In the rows, zero is written as 128.
One turn sends every row of this set to another row. A few are shown first. Where does it send the rows asked after them?
moto: [112 137 106 121 136 121 101  94 129 131 121 107]
Nili: [105 136 138 117 114  78 109 110 113 129 138 129]
muku: [ 88 104 133 121  98 108  95 132 113 120 129 111]
Magep: [104 145 127 109 110 131 140 155 163 117 140 119]
ros: [125 126 129 121 106 106 152 128 121 143 126 151]
Suv: [113 104 157 129 121 101 142 150 134 114  97 110]
saku: [111 149 140 120 103 126 130 127 177 139 149 112]
banos: [ 90 133 105 108 114 133 159 115 157 135 114 110]
nev: [125 139 134 106  88 127 145 143 155 126 122 141]
bozi: [125 129 141 115 102 120 125 118  98 129  99  86]
Pokof: [116 145 151 106 110 149 115 133 145 129  91 118]
Moven: [100 125 132 113 104  74 102 109 125 127 120 129]
gurez: [141 118 152 112 115 117 148 150 156 118 124 122]
gasa: [114 106 142 138 110  92 128 102 162 156 117 120]
begaz: [124 122 138 105 114 134 119 108 162 158 100 118]
Megot: [ 88 131 124 119 110  72 119 109 122 121 131 122]
rokup: [114 121 146 120 112 118 122 136 189 126 124  98]
vofo: [101 128 132 124 102 116 118 108 121 129 100  69]
bir: [123 118 112 124 140 107 126  91 124 123 111 105]
fulol: [ 99 104 146 128 109 102 103 128 108 123 145 102]
fetad: [ 93 145 142 114 113 130 116 165 124 121 121 126]
guno: [ 99 128 135 120 118 127 162 124 152 108  91  97]
Gabi: [ 82 145 114 126 103 116 126 119 152 152 141 129]
Mig: [ 87  99 132 125 104 101 120 131 109 112 136 105]
Dapas: [ 85 131 152 140 128 111 111 138 156 130 132  85]
nazuz: [133 134 138 112 135 132 160 116 133 149 136 115]
Pekov: [116 152 159 127 138 136 142 120 144 129 133  88]
Zure: [128 116 145 124 102 105 158 123 175 124 122 112]
pape: [100 147 127 116 103 127 125 119 102 128 119  80]
dipu: [115 131  97 112 128 120 120 105 113 121 107 125]

vofo turns into bir
Moven turns into Mig
Pekov turns into begaz
Now these:
gasa turns into Suv
rokup turns into Zure

One turn sends every row of this set to another row. A few are shown first. Where does it send the rows asked after them?
Katip: [125 114 142 148 121 127 155 122 129 162 105 140 119 120 147 150 134 119
 132 124 143 101 127 178 149 125 146]
Dolat: [130 118 143 142 120 133 146 113 121 158 110 135 118 127 153 152 140 128
 133 132 133 104 131 185 148 119 147]
kad: [128 116 112 120 151 105 136 148 128 182 124 131 128 110 130 149 128 114
 182 115 152 154 128 148 142 141 137]
gega: [128 142 127 101 144 102 118 105 125 128 141 134 135 120 117 105 171 161
 122 128 121 156 116 125 145 128 144]
revu: [157 111 137 137 160 134  96 145 126 139 135 141 118 144 156 133 127 136
 148 120 134 103 156 112 132 129 138]
Gizak: [158 110 132 135 148 119 106 154 129 129 133 141 122 147 155 136 134 142
 154 114 133  95 145 106 133 128 138]
vuvo: [112 118 109 123 168 127 148 114 108 118 134 168 126 129  87 104 129 137
 120 125 111 153 133 146 131 126 133]
Miki: [122 131 123 112 141  93 140 122 138 127 134 142 138 110 105  98 161 147
 119 114 136 154 106 113 144 136 138]
sal: [133 114 121 134 158 104 158 127 141 161 131 130 123 131 139  85 130 128
 154 112 123  90 114 163 133 139 139]
Ferid: [130 129 114  97 146 108  96 112 125 121 134 122 119 127 127 129 111 143
  87 121 133  98 135 130 132 133 147]
rikid: [127 126 122 144 110 124 139 137 148 127 130 156 131 123 116 153  96 114
 155 110 165 139 115 150 128 140 138]
tago: [136 119 125 133 168 122 136 112 130 167 138 123 118 139 147  84 134 132
 151 121 115  94 129 176 132 133 141]
pudos: [117 121 107 116 153 111 146 113 107 108 136 161 127 133  87 110 138 149
 129 125 100 141 126 146 135 122 136]
nonum: [121 130 123 114 169 101 129 125 130 109 130  97 134 123  97 152 151 161
 139 132 134 138 111 157 134 131 142]
fav: [117 123 109 118 165 126 138 107 104 115 139 162 122 135  93 107 135 147
 125 126 100 151 136 152 133 122 137]
zar: [113 115 105 121 157 114 157 119 114 111 132 169 129 128  84 106 132 140
 124 118 110 145 124 142 135 126 134]
lago: [111 122 126 135 190 121 134 131 138 130 125 107 133 108  92 140 134 137
 122 128 154 152 123 153 131 141 138]
popib: [124 127 118 105 155 118  96 116 127 128 130 124 119 120 124 122 102 132
  77 120 139 105 143 130 131 136 144]
mip: [134 122 113 110 141  96 132 144 123 172 126 125 128 118 135 153 137 127
 192 120 138 145 123 151 145 136 139]
tane: [150 104 135 148 164 135 106 154 135 141 131 149 121 137 152 127 121 125
 144 113 146 107 155 108 132 135 136]
pufav: [135 125 115 109 152 110 118 133 116 176 131 121 126 123 141 153 137 130
 190 126 134 154 136 159 144 133 142]
pag: [162 145 115 117 117 115 132 133 118 124 125 143 125 137 166 136 104 151
 129 134 120 153 123 118 136 120 140]
baged: [154 106 133 142 151 118 114 161 138 134 127 149 125 137 148 131 126 130
 150 107 143  97 141 100 134 136 134]
zeni: [122 124 115 104 148 108 110 126 134 128 127 129 125 115 116 123 101 128
  77 115 146 102 131 122 131 140 140]
gupof: [131 112 124 141 171 118 150 123 138 170 133 132 120 131 142  81 125 123
 147 114 128  98 126 169 132 140 139]
ripum: [113 121 121 126 172  98 146 140 143 117 123 106 137 111  89 146 141 145
 133 121 151 141 106 145 136 139 138]
Gub: [156 137 113 124 117 109 149 145 130 126 120 151 127 127 156 130  93 141
 122 125 136 151 117 107 133 129 135]
Gedak: [160 145 121 125 137 137 122 126 114 136 128 145 119 134 168 131  94 144
 117 139 125 165 140 125 130 125 140]
sorus: [116 130 128 125 162 116 131 117 137 143 134 148 135 103 108  92 151 134
 104 119 141 168 126 120 141 143 137]
Zevem: [137 135 119 125  95 117 124 125 135 117 136 142 129 139 127 163 113 138
 169 117 143 127 113 156 130 130 143]
pil: [127 120 118 120 162 119 121 138 122 187 124 126 125 113 137 147 128 118
 181 123 146 159 138 160 141 138 139]
Zap: [119 130 129 122 189 124 116 117 126 124 132  96 129 118 103 146 146 152
 130 138 139 152 128 164 130 132 141]
rufe: [127 112 144 149 126 136 150 118 125 166 108 138 117 119 151 149 133 119
 130 129 142 106 135 183 148 124 144]
koz: [150 136 119 136 136 132 139 140 125 139 121 154 123 123 159 127  86 130
 113 130 139 163 132 114 129 133 136]
Deko: [123 140 131 115 166 125 110 101 124 143 142 137 132 116 117  96 158 148
 111 129 127 169 132 133 141 134 142]
Fivos: [137 119 121 124 154 107 143 119 134 158 138 122 120 140 146  90 138 139
 160 117 114  88 118 170 137 132 144]
vudu: [136 140 127 130 119 146  99 106 125 129 144 141 123 142 137 162 110 137
 160 129 138 142 137 172 126 125 147]
vabal: [131 115 143 141 113 122 154 121 126 158 107 135 121 125 149 154 137 127
 136 127 135  98 125 180 149 122 144]
vor: [129 129 112  98 138 100 109 124 129 118 127 126 122 122 120 126 107 139
  88 116 139  96 126 122 135 132 143]
Dumum: [125 130 129 150 134 154 114 120 137 142 136 154 123 125 127 152  92 112
 148 120 160 154 139 163 122 137 140]

Gedak turns into pag
zar turns into vuvo
Now these:
Gizak turns into baged
gega turns into Miki
tago turns into Fivos
mip turns into kad
lago turns into Zap
vor turns into zeni
Dolat turns into vabal
Zevem turns into rikid

One turn sends every row of this set to another row. A few are shown first. Where does it send the rows asked after them?
pimo: [145 119  75 174 126 125 156 114 152 111 153 118 106 142 125  82 110 142
 169 140 128 108 166 130 179 139 126]
nizoz: [161 103 121 153 143 106  99 105 137  83 110 123 147 129 106  91 103 116
 123 133 120 114 142 148 133  92 100]
rumeb: [154 101 101 158 141 127  92  99 138  86 106 140 151 121 113  95 101 127
 123 141 118 107 142 145 138  74 105]
Lado: [113 121 100 145 161 122 128 109 138  83 141 184 141 121 120 105 112 143
 141 136 146 114 104 148 157 163 144]
bapom: [154 102 120 164 133 119  99 106 136  89 101 137 143 132 119 101 106 118
 114 143 117 103 141 141 130  88 100]
Sel: [142 115 102 142 142  89 124  92 133  87 103 148 159 121 111  74 105 116
 107 150 106 114 158 157 156 157 131]
tole: [101 117 106 146 171 131 130 110 150  85 134 178 145 112 132 109 103 139
 150 133 128 108 120 134 148 155 153]
dap: [147 125  78 169 122 119 164 108 137 115 140 124 120 152 113  84 108 137
 172 124 132 107 161 132 184 130 125]
fitad: [152 115  67 169 116 108 154 117 146 110 133 126 114 154 124  81 122 126
 165 131 140 107 160 119 176 123 136]
tid: [152 115  75 161 132 114 163 112 152 104 148 125 119 157 118  93 126 125
 168 120 127 108 164 136 188 125 117]
Pudit: [137 119  97 145 142  97 130  90 136  78 106 135 162 123 122  75  98 117
 104 157 101 117 160 152 154 142 135]
setos: [146 135  82 131 168 140 129 123 137 117 126 178 110 137 140  95  94 116
 132 101 142 112 136 130 147 148 109]
Zutuk: [138 137  71 141 161 135 122 123 143 116 123 174 106 147 140  88 102 119
 125 102 147 113 141 117 150 148 108]
kapeb: [108 121  92 149 164 137 129 112 142  80 127 177 142 118 130 112 106 137
 134 124 132 118 105 136 158 158 155]
Rafun: [143 106 110 148 138 128  89 106 134  90 112 116 147 123 111 102  95 132
 111 140 118 104 138 136 134  93 101]
larov: [138 139 114 185 111 123  97  89 168  98 142 121 118 127 134  74 104 159
 143 120 123 108 134 144 183 122 122]
ritos: [138 128 115 189 109 122 108  99 164  97 142 134 119 131 141  74 118 164
 148 112 127 107 137 142 181 117 123]
goliv: [105 118  90 144 169 127 118 115 145  96 124 187 150 122 137 109 109 143
 127 127 143 122 111 135 158 145 151]

Lado turns into Rafun
kapeb turns into bapom
Sel turns into larov
Now these:
rumeb turns into tid
pimo turns into goliv
setos turns into Pudit

One turn sends every row of this set to another row. A few are shown first. Where does it send the rows asked after them?
Pubof: [115  96 119 147  88 127 123 133 136 116 139 118 119 136  94  93 128 124
 135 157 160 126 134 122 139 110  97 104 139 109 119 125 138 146 139 152
 140 126  97 138 108 117 134 114 113 125 127]
nibo: [ 92  99 127 115 152 128  92 126 155 138 148 128 122 124 108 118 149 104
 111 124 127 140 148 177 124 106 112 100 146 148 109 127 143 135 147 169
 142 136  96 118 134 152 139 121 137 117 126]
lalel: [110 143 126 120 127 151 131 150 122 144 104 134 152 133 113  86  94 125
 110 110 146 100 111 142 121 121 146 114 129 113 109 102 128 109 131 132
 113 127  85 126 163 143 134 122 104 147 100]
paz: [131 147 123 137 138 142 122 139 138 124 146 137 120 115 117 129 133  95
 152 145 134 134 120 169  98 118 118 109 120 135 134 110 142 132 143 137
 111 115  77 117 133 157  94 133 139 152  84]
fepa: [134 105 149 103 114 118 110 108 129 153 138 112 125 122 137 118 115 107
 105 116 112 132 136 152 132  92 169 125 150 168 135 105  82 142 132 151
 117 136 134 129 110 155 123 127 117 148 123]
Fumaf: [131 131 132 119 141 149 144 148 146 123 120 156 139  96 141 146 141 119
 156 112 163 106 150 162 130 121 138 122 124 113 134 116 127 117 116 146
 165 115 115 134 125 162 126 112 104 152 139]
fab: [ 96 107 139 142 137 137  86 120 126 141 106 123 135 131 125 162 136 113
 145 127 126 150 138 170 123 103 154 105 122 129 173 105 111 134 137 127
 124 123 117 126 103 127 115 103  99 119 119]
milom: [129 131 111 141  71 118 142 105 129 103 131 133 143 142 126 102 124 100
 135 125 119 138 159 125 145 122 170 120 121 119 106 102 106 118 136 143
 115 128 123 127 137 124 137 136 111 133 108]
Goked: [106 122 150 134 129 133  94 133 129 128 122 105 124 116 145 129 145 164
 126 120 117  89 121 146 129 181 128 120 128 137 159 107 115 128 124 150
 126 124 116 122 131 134 124 142 116 117 129]
vaz: [132 110 128 124  94 121  87 113 117  94 126 124 143 132  88 144 119 138
 128 114 104 106 128 162 130  78 119 113 134 138  84 126 109 130 139 159
 127 144 118 140 131 131 120 127 108 136 121]
zese: [138 129 107 136 111 125 128 114 117 164 120 106 135 127 148 123 135 169
 142 119 134  87 117 165 145 130 122 123 159 124  79 118 128 129 154 146
 130 117 130 127 124 151 130 152 104 121 122]
famu: [120 133 142 104  88 164 129 126 119 149 126 127 109 120 133 153 135 118
 127 122 155 130  79 146 107 132 137  93 156 122 117 100 128 108 116 133
 136 152 121 111 151 159 129 140  99 125 101]
Geru: [ 86  99 119 131 108 169 147 165 131 142 100 138 139 112 126 132 129 140
 131 136 148 110 136 146 137 109 128 121 110 149 110 105 108 129 129 151
 127 119 144 118 124 117 127 110  95  98 142]
dibut: [122 124 113 144 120 137 153 119 120 123 186 116 120 116 122 116 101 110
 103 135 173 161 149 167 140 138 138 123 163 137 136 119 122 135 121 154
 116 118 119 131 138 141 125 131 119 123 116]
Zama: [127 131 110 147  84 142 117 117 117 146 172 113 111 130 140 141 140 139
 155 131 137 126 119 195 114 133 146 130 163 117 139  92  79 138 133 150
 140 134 114 106 115 136 126 116 136 138 108]

Pubof turns into milom
famu turns into Goked
nibo turns into dibut
Now these:
Zama turns into fab
lalel turns into zese

